(in the rows, 128 means zero)
Turns, then the turns between two rows, first turn first; the first pair answered:
turn k_259:
[148 112 117 119 135 157  82 130 136 136 117 127 152 108 142] => [138  95 144 138 132 153 101 143 128 135 125 118 142  88 113]
[148  97 105 124  94 151 136 117 200 116  85 168 155 135 169] => [134  69 144 157  84 141 166 141 190 119  99 157 140 100 126]
[119 158 136 127 119 120  69 126 134  78 108 113 141 141 135] => [121 142 151 133 101 127  74 138 139  82 103 112 147 123 120]
[118 117 133 146 138 122 148 114 163  73 123 194 129 150 148] => [126 115 134 141 124 129 142 117 169  73 112 196 139 146 152]
turn k_780:
[136 106 110 124 147 147 186 117 103 185 147 126  93 133 149] => [157  80 114 127 116 162 183 128 151 169 119 147 117 116 151]
[143 118 107 130 136 106 109  98 184  86 111 148 146 162 135] => [131 127 125 138 147  95  97 101 171  69 121 128 142 162 116]
[145 150 139  92  97 159  88 111 110 177 114  91 158 128 135] => [148 146 143  93  89 162  86 115 119 169 107  94 164 123 135]
[ 71 136 125 109 176  79 115 133  88  68 197 117  90 138  81] => [ 82 131  63  80 174 105 151 109  83 128 194 145  77 159 124]
turn k_893:
[138 140 144 119 115 123  96 149 135 110 112 122 145 121 116] => [135 142 147 120 118 122  94 145 130 107 116 120 144 123 114]
[140 101 146 103 128 120 148 137  87 154 109 111  79  96 130] => [152  89 133 102 114 129 150 138 113 155  92 125  92  91 143]
[142 140 123 136 100 133 100 123 133 108  79 137 164 132 136] => [133 155 125 136 119 122  87 116 117  97  89 126 158 144 135]
[139 129 107  95 107 120 189 109 157 159 124 165 140 122 131] => [138 145  99  91 121 113 173  95 165 142 124 164 142 138 146]
Pairs:
Each pair is two turns apart.
[149 109 128 121 156 134 175 142 167 117 123 163 114 102 124] => [142 137 119 113 180 119 149 123 165  93 127 159 114 126 139] -> k_893 then k_893
[158 133  98 106 125 148  97 123 127 134 109 121 129 126  97] => [149 124 120 122 123 143 109 134 113 137 119 111 119 112  72] -> k_259 then k_780
[135  79 121 167 109 138 194 146 158 144 127 155 110 101 115] => [107 116 119 180 164  97 178 120 140 106 158 136  86 132 118] -> k_780 then k_259
[101 120 106 139 148 128 170 110  96 163 154 132  81 125 114] => [123 106  84 131 128 147 174 104 136 168 131 160  95 125 137] -> k_780 then k_259
[139 135 124 111 114 142  96 133 124 136 117 121 145 134 142] => [118 118 151 139 125 127 127 144 109 134 141 110 121 120 109] -> k_259 then k_259
[151 101 141 127  89 156 125 150 142 141  96 134 154  99 113] => [119 136 161 132 130 129 112 147  79 136 135  96 128 113  87] -> k_780 then k_780
[137  99 106 134 132 134 156 120 173 130 122 164 117 122 146] => [130 113 134 147 139 114 123 125 183  85 124 150 125 121 136] -> k_780 then k_893
[133 151 142 111 131 119 179 156  70 207 129 109 105 125 100] => [142 146 119 103 130 128 188 150  83 219 119 122 105 131 119] -> k_259 then k_893
[126 170 123 115 147 111  73 116 116  95 149 112 147 145 140] => [144 156  85  98 137 131  94 106 133 127 136 139 148 152 171] -> k_780 then k_780
[151 126 100 122 120 127  89 106 191  76 105 148 137 150 163] => [142 122 148 139 110 117  74 132 180  56 108 126 144 127 126] -> k_780 then k_259
[122 140 125 121 127 149 160 165 153 164 150 119 117 109  96] => [130 137 135 126 118 148 141 172 178 136 137 126 134 104  97] -> k_893 then k_780
[133 141 160 117 104 148 112 145 110 141 140 133 146 126 124] => [117 148 154 130 135 128 126 134  96 133 163 128 123 138 123] -> k_259 then k_259
[132 119 145 107 105 142  89 132 139  87 112 121 144 131 114] => [116 142 124  96 135 134 102 114  88 120 139 106 118 153 119] -> k_780 then k_780
[148 132 125 128 117 129  81 120 206  64  97 148 167 132 159] => [108 141 194 162 141  96  89 148 131  59 140  95 132 112  89] -> k_259 then k_780
[107 146 115 143 159 112 133 100 141 104 143 133 109 154 148] => [115 166 117 120 153 120 104 102 126 107 132 124 124 159 152] -> k_259 then k_893
[137 136 151 105 106 137  58 153 134  93 103 103 181 122 136] => [119 131 178 128 116 122  74 163 110  90 123  85 163 109 104] -> k_893 then k_259
[142 128 129 112 102 151 124 141 130 147 108 134 149 114 130] => [135 116 148 130 104 144 130 150 134 137 116 128 144 104 113] -> k_893 then k_259
[126 117  98 124 128 146 144 132  84 154 142 133 120 142 140] => [134 109 100 123 116 155 144 135  93 157 133 140 128 138 140] -> k_893 then k_259
[127 109 155 139 111 130 139 153 136 131 119 130 134 101 108] => [110 121 127 140 149 114 164 131 114 142 146 130 103 125 122] -> k_259 then k_780
[113 127 123 140 147 117 158 120 129 136 140 136 115 125 130] => [137 135 110 115 125 137 133 119 143 142 116 148 140 128 150] -> k_259 then k_259
[173 129 136 117  79 174 111 151 160 146 104 151 194 114 127] => [103 127 155 184 162 111 176 134 113 121 185 125 112 125  83] -> k_259 then k_259
[132 140 165 137 125 141  93 117 117  95 105  77 126 118 101] => [120 139 161 148 141 130 112 113 107  98 123  76 109 120  95] -> k_893 then k_259
[144 170 145 108 129 106  82 128 126  73 117 131 160 158 135] => [139 133 187 136 108 105 106 156 120  78 121 122 155 121  92] -> k_259 then k_259
[115 138 139 136 128 137 134 132  67 146 153  93 104 125  92] => [139 143  78 107 124 161 138 103 100 165 131 129 113 150 149] -> k_259 then k_780
[100 109 137 149 110 133 143 158 120 139 140 131 141 107 100] => [116 116 111 134 109 140 128 145 161 119 117 152 163 120 136] -> k_893 then k_893
[123 132 112 120 144  82 157 110 155 138 174 179  67 127 107] => [142 129  93 106 126  97 147 107 186 139 151 197  87 130 130] -> k_780 then k_259
[144  81 139 156  93 128 165 144 142 117 129 143 115 113 119] => [150 113 112 139 111 118 131 118 170  80 120 151 126 145 157] -> k_893 then k_893
[108  98 173 190 154  91 161 138 156  93 159 114  98 109  65] => [138  71 149 181 121 116 166 138 213  97 126 150 123 105  94] -> k_893 then k_893
[119 178 118 112 109 113  63 130 106 145 111 115 136 105 120] => [123 156 136 124  88 118  79 147 110 153 105 118 140  83 104] -> k_259 then k_893
[140 120 103 135 131 122 121 113 135 172 125 124 123 126 143] => [143 123 108 138 131 116 104 111 156 145 117 125 134 128 148] -> k_780 then k_893
[117 124 155 132 121 141 124 150  86 189 139 112 108 111  97] => [112 109 145 149 132 136 151 141 101 186 148 122  92 111  99] -> k_893 then k_259
[139 143 125 144 143 128 156 136 134 104 167 102  80 139 119] => [161 148  89 115 131 148 146 125 150 122 148 120  94 151 152] -> k_780 then k_259
[121 162 160 101 127 150 122 132 111 108 156  67 164  92 126] => [131 137 159 103 104 167 139 142 126 125 142  82 173  74 125] -> k_893 then k_893
[133 116 106 123 134 127  89 119 155 138 111 135 123 118 163] => [120 129 128 132 145 110  71 123 143 115 118 119 122 118 147] -> k_780 then k_893
[139 117 169 144 147 124 121 136 132 111 126 130 105 112  97] => [132 124 158 145 162 120 131 127 121 118 135 130  91 122 100] -> k_259 then k_893
[126  93 112 136 138 138 211 140  99 184 144 139  89 126 110] => [130 111  77 120 154 138 200 118 109 181 141 148  93 153 144] -> k_259 then k_893
[121 129 169 136 137 113  83 140 123  87 118 113 136 106 113] => [112 123 160 132 142 122 123 141  75 142 140 105 109 102 102] -> k_780 then k_893
[132 137 149 137 109 137 105 134 143 101 108 130 146 120 132] => [117 142 163 144 119 127 112 135 109 114 124 111 130 117 112] -> k_780 then k_893
[144 167 166  91 108 140  44 149  73 163 121  66 152 112 116] => [145 122 186 114  82 147  84 172  87 183 121  73 145  77  89] -> k_259 then k_893
[138 121 157 144 127 109 142 160 110 137 133  95 120 122  95] => [143 159 107 112 153 108 114 125 114 131 129 105 122 165 143] -> k_259 then k_259
[145 131 119  93  97 137 122 134 114 155 123 127 169 122 146] => [138 152 114  93 117 128 106 122 106 143 131 117 166 140 152] -> k_893 then k_893
[110 146 178 117 130 135  70 142 113 114 107 103 119 147 122] => [118 152 156  96 125 151  77 134  95 150 104 110 119 154 138] -> k_780 then k_259
[167 165  93 100  98 113 139  92 115 137 130 121 161 158 158] => [169 151 133 119  79 105 115 111 148  91 113 116 183 132 135] -> k_780 then k_780
[136 145  98  89 103 146 120 151  88 163  98 137 134 114 151] => [143 139 107  92  93 147 103 154 115 137  84 142 152 108 152] -> k_893 then k_780
[134 129 145 126 146  90 110 137 121 106 126 118 123 149  99] => [144 125  99 104 144 107 137 121 119 151 125 138 113 163 132] -> k_780 then k_780
[125 153 120 113 142 123  92 121 119 113 123 109 143 143 136] => [139 136 125 105 111 144  97 133 127 134 105 117 157 124 133] -> k_780 then k_259
[119 109  91 169 154 142 175  69 176 110 142 170  79  94 202] => [146  91 105 155 102 171 158  94 195 123 106 178 114  71 199] -> k_259 then k_259
[151 149 156 133  93 143 104 123 108 147 126 155 135 110  92] => [135 160 158 142 117 130 113 117  87 148 146 142 115 119  84] -> k_780 then k_259
[140 132 103 118 139 121 144 111 124 136 124 135 116 135 145] => [148 111 122 131 116 128 146 127 146 128 113 141 129 113 132] -> k_780 then k_259
[159 112  90 113  89 145 114 134 169 118  89 146 184 142 177] => [116 175 107 118 156 100  81 115  99  87 138  97 154 177 161] -> k_893 then k_893
[126 167 169 125 145 148  73 105 103 126 144  85 109 166  82] => [120 163 165 129 150 147  93 101  90 144 154  88  94 165  78] -> k_893 then k_259
[160 132  94 109 102 142 130 128 127 146 115 123 133 126 134] => [150 112 133 141 101 125 140 146 131 123 125 112 126 102  97] -> k_780 then k_259
[141 106  93 122 117 153 181 123 115 189 132 150 116 123 151] => [151  98  97 121 101 163 174 130 136 179 117 158 133 118 151] -> k_893 then k_259
[127 174 119 104 129 130 110 113 123 131 136 112 143 134 149] => [127 141 158 126  98 137 128 146 123 137 134 106 146  97 112] -> k_259 then k_259
[120 117 124 112  77 159 124 156 129 160 137 125 142 134 133] => [109 128 151 122  81 146 106 163 117 136 145 110 140 127 113] -> k_780 then k_780
[130 114 124 138 112 144 128 146 167 131 126 140 144 116 112] => [110 128 110 151 151 121 143 128 151 122 155 136 116 135 115] -> k_259 then k_259
[164 150  91  58 110 169  91 108 121 161 101 148 149 148 180] => [151 110 188 106  70 161  95 169 113 141 104 116 156  79  93] -> k_259 then k_780
[104  98 126 106  97 173 109 108 140 116 125 124 177 137 111] => [ 95 116 130 106 115 159  94 102 129  98 133 111 173 148 110] -> k_893 then k_780
[156 146 114 117 158  99 123 113 169  78 114 134 103 142 159] => [158 149 153 120 139 100  97 136 161  66 105 117 121 123 132] -> k_259 then k_780
[130 112 118 136  77 117 104 128 150 111 137 125 137 108 131] => [112 130 127 140 105  98  98 124 125 100 156 112 121 118 122] -> k_780 then k_259
[138 109 141 155 119 142 134 137 155 115 122 163 129 130 126] => [130 136 135 151 142 129 112 122 145  94 128 155 130 148 136] -> k_893 then k_893
[100  71 202 193  97 123 173 172 125 113 136 108  92  60  68] => [ 90 118  79 161 185 107 211  87 111 145 175 137  43 150 158] -> k_259 then k_780
[131 159 127 102 137 137 118 121 131 103 129 124 136 128 144] => [118 152 147 111 137 134 134 135 101 121 142 108 122 117 120] -> k_893 then k_893
[174 116 155  99 107 138 118 138  82 212 106 134 159  98 126] => [159  99 158 124 123 126 155 137  78 218 127 134 132  91 110] -> k_259 then k_780
[126  96 144 139 109 140 172 150 121 155 135 136 117 102  98] => [121  90 130 150 126 133 183 136 145 138 138 146 109 111 110] -> k_893 then k_259
[145 122 111 132 117 136 118 127 163 102  91 148 143 123 139] => [128 153 118 135 148 115  97 116 136  81 111 126 132 140 136] -> k_893 then k_780
[149 127 103 123 130 111 156 127 132 131 137 141 114 151 132] => [151 129 107 124 129 108 140 127 147 111 130 140 123 152 134] -> k_780 then k_893
[126 117  79 130 161 107 148  95 112 167 138 139  90 146 161] => [147 121  72 107 133 128 131 100 120 182 114 146 113 144 173] -> k_893 then k_259
[120 134 144 133 130 111 136 130 101 139 132 126 121 119 116] => [123 136 134 128 132 114 139 126  98 150 132 129 121 121 121] -> k_259 then k_893
[144  94 123 156 106  99 165 115 175 123 133 138 115 120 115] => [143 121 111 150 130  88 141  98 181  98 135 132 118 144 135] -> k_893 then k_893
[111 128 177 145 128 128 114 144 110 111 134 107 138 111  82] => [ 99 127 159 160 151 116 140 129 113 108 151 112 116 124  90] -> k_893 then k_259
[152 126 147  98  99 149 104 109 111 133 110 123 141 112  74] => [148 132 151 101 107 141  97 103 107 125 112 117 140 114  75] -> k_893 then k_780
[118 156 164 135 155  87 108 151  88 107 154 111 124 135  98] => [113 155 143 132 170  87 125 137  82 122 165 117 109 147 111] -> k_893 then k_259
[165 111  63  68 147 168 121 121 206 159 100 139 165 125 203] => [141  77 193 131 115 145 110 194 187 108 112  87 170  50  94] -> k_259 then k_780
[110 133 162 157 139 110 121 137 133 105 142 115 113 127 104] => [116 155 112 131 161 115 123 108 129 124 145 130 109 160 144] -> k_259 then k_780
[ 72 145 116  99 165 110 117 103 127 138 159 134  83 131 149] => [108 117 102  82 114 147 119 116 168 160 119 165 116 112 170] -> k_780 then k_259
[142 168 115 102 135 121 109 122 112 148 111  87 136 154 156] => [159 149 120 106 111 133 106 131 152 135  89 100 158 142 160] -> k_780 then k_780
[158 116 124 101  82 167 125 150 113 166  96 119 155  94 128] => [161 125 135 108  84 158  94 151 135 128  88 115 171  95 132] -> k_780 then k_893
[145 143 103 113 141 113  99  97 145  72 118 122 134 170 155] => [152 152 115  98 123 126  76 108 124  86 109 106 146 166 147] -> k_893 then k_259
[120 160 138 129 148  99  93 126 119 100 136 109 127 139 117] => [123 161 149 123 137 108  89 135 107 116 130 103 132 130 110] -> k_259 then k_893
[ 97  96 130 130 147 111  97 119 148  71 155  92 131 108  94] => [ 89  90 121 126 150 119 134 120 106 124 174  87 106 107  87] -> k_780 then k_893
[ 77 128  86 161 160 130 176 104 115 108 163 146 107 123 137] => [ 89 102  86 164 134 145 192 114 138 123 147 166 117 106 137] -> k_893 then k_780
[ 96 126 142 137 118 152 101 123 137 155 134 113 158 121 132] => [ 86 127 140 143 130 147 117 118 127 162 145 110 145 123 129] -> k_259 then k_780
[129 131 113 156 150 137 117 135 177  95 119 119 143 121 136] => [125 137 121 157 156 132 111 135 168  91 124 112 141 122 129] -> k_259 then k_893
[114 145 109  96 144 127 153 137  78 144 143  80 109 155 142] => [135 127  83  85 128 144 160 129 116 149 122 106 122 158 169] -> k_780 then k_893
[113 105 101 153 147 126 179 124 119 152 157 134  95 144 134] => [119 130  78 131 155 131 152 108 117 151 149 133 104 160 158] -> k_259 then k_893
[138 101  98 104 115 154 145 115 134 169 117 139 114 138 167] => [144 102 115 111 105 147 112 121 172 121 101 142 136 132 168] -> k_893 then k_780
[150 126 130 101  97 156 100 148 165 132  96 134 154 106 136] => [116 131 177 136 129 119 101 158 132 102 133 101 128  98  90] -> k_780 then k_259
[143 126  74 112 136 163 118 102 168 109 108 169 139 169 167] => [133 142  82 113 153 147 104  99 158  90 114 159 138 180 163] -> k_893 then k_780
[126 124 104 102 118 144 152 116  93 188 145 126 113 132 122] => [130  92 125 128 102 145 174 130 125 173 139 137 115 108 106] -> k_780 then k_259
[154 120 112 129 128 128 129 120 163 112 116 156 135 146 145] => [141 118 159 148 121 117 123 142 149  95 123 132 134 124 109] -> k_259 then k_780
[126  95  67 143 140 130 184  94 160 161 133 142 107 153 168] => [145  71  85 139  98 153 180 118 174 167 110 146 132 126 155] -> k_259 then k_259
[158 116  91 111  97 144 131 143 165 134 117 159 141 124 161] => [133 101 158 152  97 124 136 173 147 108 138 129 133  93 100] -> k_259 then k_780
[117 125  87 123 154 126 170 101 126 158 154 148 103 154 162] => [148 106 118 121  97 146 125 131 185 125 101 161 159 124 158] -> k_259 then k_780
[101 135 124  92 165 105 141 111 104 112 136 136 129 148 124] => [125 132 117  73 134 126 119 117 133 113 105 148 160 140 139] -> k_259 then k_780
